[[ -3 -32 -16  19   4]
 [ -7  32  24 -20  -7]]
|
[  4 -20]

[[  5  11   7]
 [-15 -23 -14]
 [-36  -4 -18]]
|
[  7 -23 -36]

[[ -5  27  15  10]
 [-10  -2 -12  10]]
|
[ 10 -12]

[[ 16 -15  16 -16  30]
 [ 18 -19  18 -16  30]]
|
[ 30 -16]

[[  3   8]
 [ 23   6]
 [-10  11]
 [-28   0]
 [ -1 -10]]
|
[ 8 23]

[[-26 -27 -25]
 [ 27 -28  26]
 [-26 -27 -26]
 [ 24  27  27]]
|
[-25 -28 -26]

[[-30 -34  -4]
 [-12 -15 -26]]
|
[ -4 -15]

[[25 -3 15]
 [27 -1 20]]
|
[15 -1]

[[-35 -28]
 [-20  22]]
|
[-28 -20]
---
[[24 19]
 [37  6]
 [21 22]
 [34  9]]
|
[[21 22]
 [24 19]
 [34  9]
 [37  6]]

[[-12  -7  -3   0   8  -2   4 -10 -11   3 -10   6]
 [  6  18   9  18 -11  26   2   1 -16   0   3  12]
 [ 22 -34   5 -20 -13 -22 -11  -6  -6  27 -28  24]
 [ -5  16   3  -5   1  13   1  12  -7  14  19   7]]
|
[[-12  -7  -3   0   8  -2   4 -10 -11   3 -10   6]
 [ -5  16   3  -5   1  13   1  12  -7  14  19   7]
 [  6  18   9  18 -11  26   2   1 -16   0   3  12]
 [ 22 -34   5 -20 -13 -22 -11  -6  -6  27 -28  24]]

[[ 31  32 -16  34  16  29  15  34  34]
 [-15 -17  34 -17 -34 -12 -33 -18 -18]
 [-13 -16  34 -16 -34 -11 -33 -17 -16]]
|
[[-15 -17  34 -17 -34 -12 -33 -18 -18]
 [-13 -16  34 -16 -34 -11 -33 -17 -16]
 [ 31  32 -16  34  16  29  15  34  34]]

[[ 34  -7  37  36 -32  -8]
 [-12   0 -19 -15  15   2]
 [ 13 -13  17  14  -8  -6]
 [ 12   1  15   7 -21  -6]
 [-10  -2 -19  -8  19   4]
 [-27  30 -26 -29  13  11]
 [-13   8 -15 -15   8   4]
 [ 21  -5  23  20 -23  -6]
 [-26  17 -22 -24  23  11]]
|
[[-27  30 -26 -29  13  11]
 [-26  17 -22 -24  23  11]
 [-13   8 -15 -15   8   4]
 [-12   0 -19 -15  15   2]
 [-10  -2 -19  -8  19   4]
 [ 12   1  15   7 -21  -6]
 [ 13 -13  17  14  -8  -6]
 [ 21  -5  23  20 -23  -6]
 [ 34  -7  37  36 -32  -8]]

[[-26  15   6   5  12  27 -14 -17  14  20  31]
 [  2   1  10   5   4  -8   9 -20   7   2  37]
 [ -3   3  18  -5   8 -10   3 -13  11  12  24]
 [ -1 -18  -6  -8 -13  -3  11  19  -7   5  -5]]
|
[[-26  15   6   5  12  27 -14 -17  14  20  31]
 [ -3   3  18  -5   8 -10   3 -13  11  12  24]
 [ -1 -18  -6  -8 -13  -3  11  19  -7   5  -5]
 [  2   1  10   5   4  -8   9 -20   7   2  37]]

[[ 27 -15  15  -2 -29  30]
 [ 25 -23  36  25 -19  19]
 [ 33  -9  36 -13 -25 -15]
 [-34 -11 -13 -24  13 -35]
 [-32   1  -2 -30 -35  10]
 [ -7   8 -36 -22  31 -12]
 [ -6 -22  13 -31  33  17]
 [ 29  25  30 -29 -35  15]]
|
[[-34 -11 -13 -24  13 -35]
 [-32   1  -2 -30 -35  10]
 [ -7   8 -36 -22  31 -12]
 [ -6 -22  13 -31  33  17]
 [ 25 -23  36  25 -19  19]
 [ 27 -15  15  -2 -29  30]
 [ 29  25  30 -29 -35  15]
 [ 33  -9  36 -13 -25 -15]]

[[  3  -5  -4   8   0  -3  16  18  12   9   4   4]
 [  9  -6  16  13  -4  -1   5  31  11   7  11  11]
 [  5 -18   1   4   7  -7   6  14  19   6   3   4]
 [  0  -2   1   7   1  -2   1   4   8   9  -3   1]
 [ -5  -1   6   7   5 -13   9  17   2   0  17  10]
 [  1  -2  12   4  -3  -5   4  17   4   1  13  13]]
|
[[ -5  -1   6   7   5 -13   9  17   2   0  17  10]
 [  0  -2   1   7   1  -2   1   4   8   9  -3   1]
 [  1  -2  12   4  -3  -5   4  17   4   1  13  13]
 [  3  -5  -4   8   0  -3  16  18  12   9   4   4]
 [  5 -18   1   4   7  -7   6  14  19   6   3   4]
 [  9  -6  16  13  -4  -1   5  31  11   7  11  11]]

[[  2  20   2]
 [ 13  12  22]
 [ 22  11   0]
 [  3 -10 -14]
 [  4 -14 -34]
 [  5  18 -24]
 [ 14  22  -2]]
|
[[  2  20   2]
 [  3 -10 -14]
 [  4 -14 -34]
 [  5  18 -24]
 [ 13  12  22]
 [ 14  22  -2]
 [ 22  11   0]]

[[  3 -22 -12  25 -13 -28  11]
 [  9   4  19 -14 -36  11  11]
 [-26 -25  12  11  19 -12 -24]
 [ 15  17 -29   7  18  -2  10]
 [ -6 -17 -11  16   8 -18  -1]
 [  1   3 -29  14  33 -10  -2]]
|
[[-26 -25  12  11  19 -12 -24]
 [ -6 -17 -11  16   8 -18  -1]
 [  1   3 -29  14  33 -10  -2]
 [  3 -22 -12  25 -13 -28  11]
 [  9   4  19 -14 -36  11  11]
 [ 15  17 -29   7  18  -2  10]]
